One hidden turn or mirror swaps the rows below in pairs. Which row is each named row swapped with?
The rows were stretched afterwards, more along some directions than others.
dasuf: [-2.36  0.51  0.08 -1.89 -2.51  0.03 -0.47 -1.35 -1.26 -0.03  0.08 -2.34
  0.23 -1.42 -1.32 -1.40 -1.19]
surod: [ 0.95  1.57 -2.38 -0.51 -2.62 -0.03 -1.30 -2.34  0.03 -0.26 -0.38 -1.67
 -2.08 -1.92 -2.28 -2.12 -1.03]
tud: [-0.76 -0.67 -0.24 -1.14 -0.54 -0.18 -0.85 -1.27 -1.36  1.64  0.90 -1.44
 -1.29 -1.60 -1.69  0.30 -0.77]
Puve: [-0.70  1.09 -0.30 -1.29 -2.20  0.53 -0.81 -3.78 -0.42  0.25 -1.83 -1.59
  0.67  0.36 -1.93 -0.49  0.45]
vutim: [-0.65  0.59 -0.55 -2.15 -2.38 -1.08  2.24  0.54 -1.26  0.62  0.90 -3.88
  0.75  0.55 -2.35 -0.78 -1.39]
Nosu: [ 1.49 -0.02 -1.37  0.88 -1.01 -1.66  1.65 -2.30  0.22  0.68  0.29 -2.01
 -0.22 -0.56 -0.26 -0.80 -1.84]
mavog: [-0.46  0.93 -0.02 -0.47 -0.70  1.35 -1.31 -1.25 -1.25  0.26 -0.39 -2.94
  0.82  0.10 -2.52  0.86 -0.41]
kisat: [-2.35  0.97 -1.05 -2.32 -3.62  0.58  0.28 -0.69 -1.41 -0.57 -0.56 -3.91
  0.12 -0.65 -2.19 -1.49 -1.12]
Dezet: [-1.33  1.21 -1.81 -0.22 -2.75 -0.46  0.79 -2.70  1.05 -0.90 -0.01 -0.90
  0.89 -0.75 -1.00 -1.63  0.28]
kaz: [-1.96 -0.71  0.58 -0.14 -2.59  0.91  1.53  0.57  0.81 -1.07 -0.40  0.24
  0.88  0.22 -0.64 -0.66  0.90]
tigi: [ 0.04  1.55  0.10  0.17 -1.21  1.19 -2.82 -1.98  1.76 -0.25 -1.36  1.92
 -0.36 -0.62 -0.57 -1.12  1.06]
Nukun: [ 1.79  0.55 -0.81 -0.05 -1.06 -0.23  0.50 -2.44 -0.24  1.30 -0.66 -0.70
 -0.68  0.26 -0.76 -1.25 -0.34]
fanu: [ 0.07  0.21 -0.31 -1.79 -3.41  0.53  0.32  0.54 -1.38  0.86 -1.16 -3.99
 -0.48  0.64 -2.34  0.01 -1.17]
Mal: [ 0.27  0.41  0.05 -1.03 -2.56  0.29 -2.06 -1.93  0.26  0.16 -0.60  0.65
 -1.30 -0.78 -0.39 -1.35  0.00]
ropun: [ 0.50  2.04 -1.97  1.10 -2.51 -0.56 -0.23 -3.94  0.97 -0.82 -0.03 -0.98
 -0.48 -1.23 -1.01 -1.82 -0.18]
Kuf: [-3.00  0.98 -0.91 -1.85 -2.27  0.75 -0.77 -1.27 -1.50 -0.66 -0.12 -2.42
 -0.39 -0.33 -2.14 -0.60 -1.11]
rad: [-0.38  1.98 -0.05  0.84 -0.32 -0.01  1.59 -0.98 -0.19  0.44  0.12 -1.10
  1.26  0.66  0.60  0.26 -0.38]
Lefin: [-0.66  0.82 -0.14 -2.62 -1.64  0.72 -2.77 -1.97 -1.64  0.84 -1.00 -3.23
 -0.77 -0.91 -3.29  0.44 -1.00]
Foraf: [-0.79 -0.39 -0.02 -1.33 -0.46  0.74 -0.02 -1.50 -1.44  0.51 -0.44 -0.61
  0.67  0.53 -0.52  0.92 -0.71]
Kimo: [-2.86  0.17  0.24 -1.78 -1.27  0.88  0.06 -0.79 -2.01 -0.23  0.38 -1.91
 -0.46 -0.34 -2.49 -1.51  0.15]
kif: [-0.23  2.63 -2.51  0.97 -1.47 -0.57  0.71 -2.73  0.81  0.04 -0.48 -1.35
  0.54  0.24  0.36 -0.33 -1.19]
Kikit: [ 0.01 -0.84  0.34 -0.38 -0.35 -0.57 -0.75 -2.50 -0.13  1.38 -0.04 -0.81
 -1.04 -1.02 -0.58 -0.88 -0.22]
pon: [-2.17  0.39  0.46 -2.37 -1.09  1.00 -1.97 -1.58 -0.46  0.78 -0.15 -0.22
  1.35  0.95 -1.71  0.63  0.84]
mupat: [-0.71  0.16 -0.74 -0.53 -0.91 -0.09 -1.05 -1.41 -0.61  0.28  0.71 -1.38
 -0.99 -1.47 -1.73 -1.71 -1.04]
lod: [ 0.16  1.84 -0.09 -0.65 -1.06  0.08 -0.32 -1.24 -1.52  2.06  0.46 -2.15
 -1.76 -1.22 -2.74 -1.19 -0.83]
kodob: [-2.35  1.60 -1.92 -0.64 -1.84  1.24 -0.16 -1.25 -0.39 -1.06 -0.34 -0.60
 -0.14 -0.43 -2.06  0.25 -0.26]
kase: [-0.29 -0.88  0.48 -1.26 -2.50  0.78 -0.82 -0.13 -1.22 -0.30 -1.50 -2.64
 -0.13  0.71 -2.10 -0.61  0.68]
ropog: [-0.61  0.59  0.40 -2.81 -1.69  0.60 -2.96 -2.46 -0.76  0.08 -1.14 -0.96
  0.39 -0.40 -0.80 -1.29 -0.88]
tibi: [-0.53  2.44 -1.36  2.11 -1.47  0.48  1.71 -1.59  0.10 -0.72  0.19 -1.32
  0.80 -0.24 -0.94 -0.48 -0.02]
roso: [-0.99  0.88  0.90  0.91 -0.22  1.26 -1.80 -1.53  0.49 -0.02  0.64  2.36
 -0.18 -2.00  0.14  0.01  0.20]
kuged: [-2.28  0.43 -0.33 -2.54 -2.22  0.24 -0.19 -1.73 -2.03  0.82 -0.26 -2.25
 -0.14  0.65 -2.73  1.23 -0.36]
zuv: [-0.61  0.63 -0.26 -0.82 -0.91 -0.45  0.47 -0.18 -0.34 -0.38  0.25 -0.99
  2.09  1.97 -1.20  0.18  0.71]
Nog: [-1.19 -0.72 -1.72 -0.33 -1.64 -0.16 -1.34 -4.02  0.23  0.48 -1.12 -1.57
 -1.19 -1.24 -1.07 -0.16 -0.83]
Bub: [ 1.50  0.95 -0.04  1.00 -0.51  0.95 -2.43 -1.60  1.36  0.17 -0.52  0.44
 -0.42 -0.62 -0.84 -1.85  0.56]
vipam: [ 1.36  2.87 -1.01  1.32 -1.66 -0.45  0.99 -2.38 -0.12 -1.02  0.98 -1.43
  0.74 -0.99 -0.12 -2.15 -0.34]
Dorul: [-1.55 -1.19 -0.21 -0.86 -1.30  0.11 -0.35 -0.98  1.14  0.19 -0.02  1.24
  0.96  0.67 -1.00  0.77  0.77]
Fomu: [ 0.93  0.11  0.67 -1.75 -3.20  1.29 -3.15 -2.22 -0.81  0.86 -1.62 -2.59
 -0.89 -0.98 -1.78 -1.00 -0.05]
sib: [-1.78  0.32 -0.74  1.03 -0.47  0.06  3.06 -0.27  0.30 -0.08 -0.17 -0.23
  1.07  1.32  0.11  0.23 -0.49]
Gifar: [-1.62  1.85 -0.78  0.37 -2.21 -0.48  1.53 -2.31  0.42 -0.17  0.17 -0.82
  0.91 -0.55 -0.88 -1.59  0.29]
Vide: [-0.02  2.02 -0.45  1.62 -1.06  0.62  1.10 -0.33  0.48  0.67  0.17  0.45
 -0.25 -0.37  0.20 -0.52  0.41]

tibi is swapped with mupat
zuv is swapped with kase
fanu is swapped with Dorul
kif is swapped with Nog
kaz is swapped with vutim
Kimo is swapped with vipam
kuged is swapped with Mal

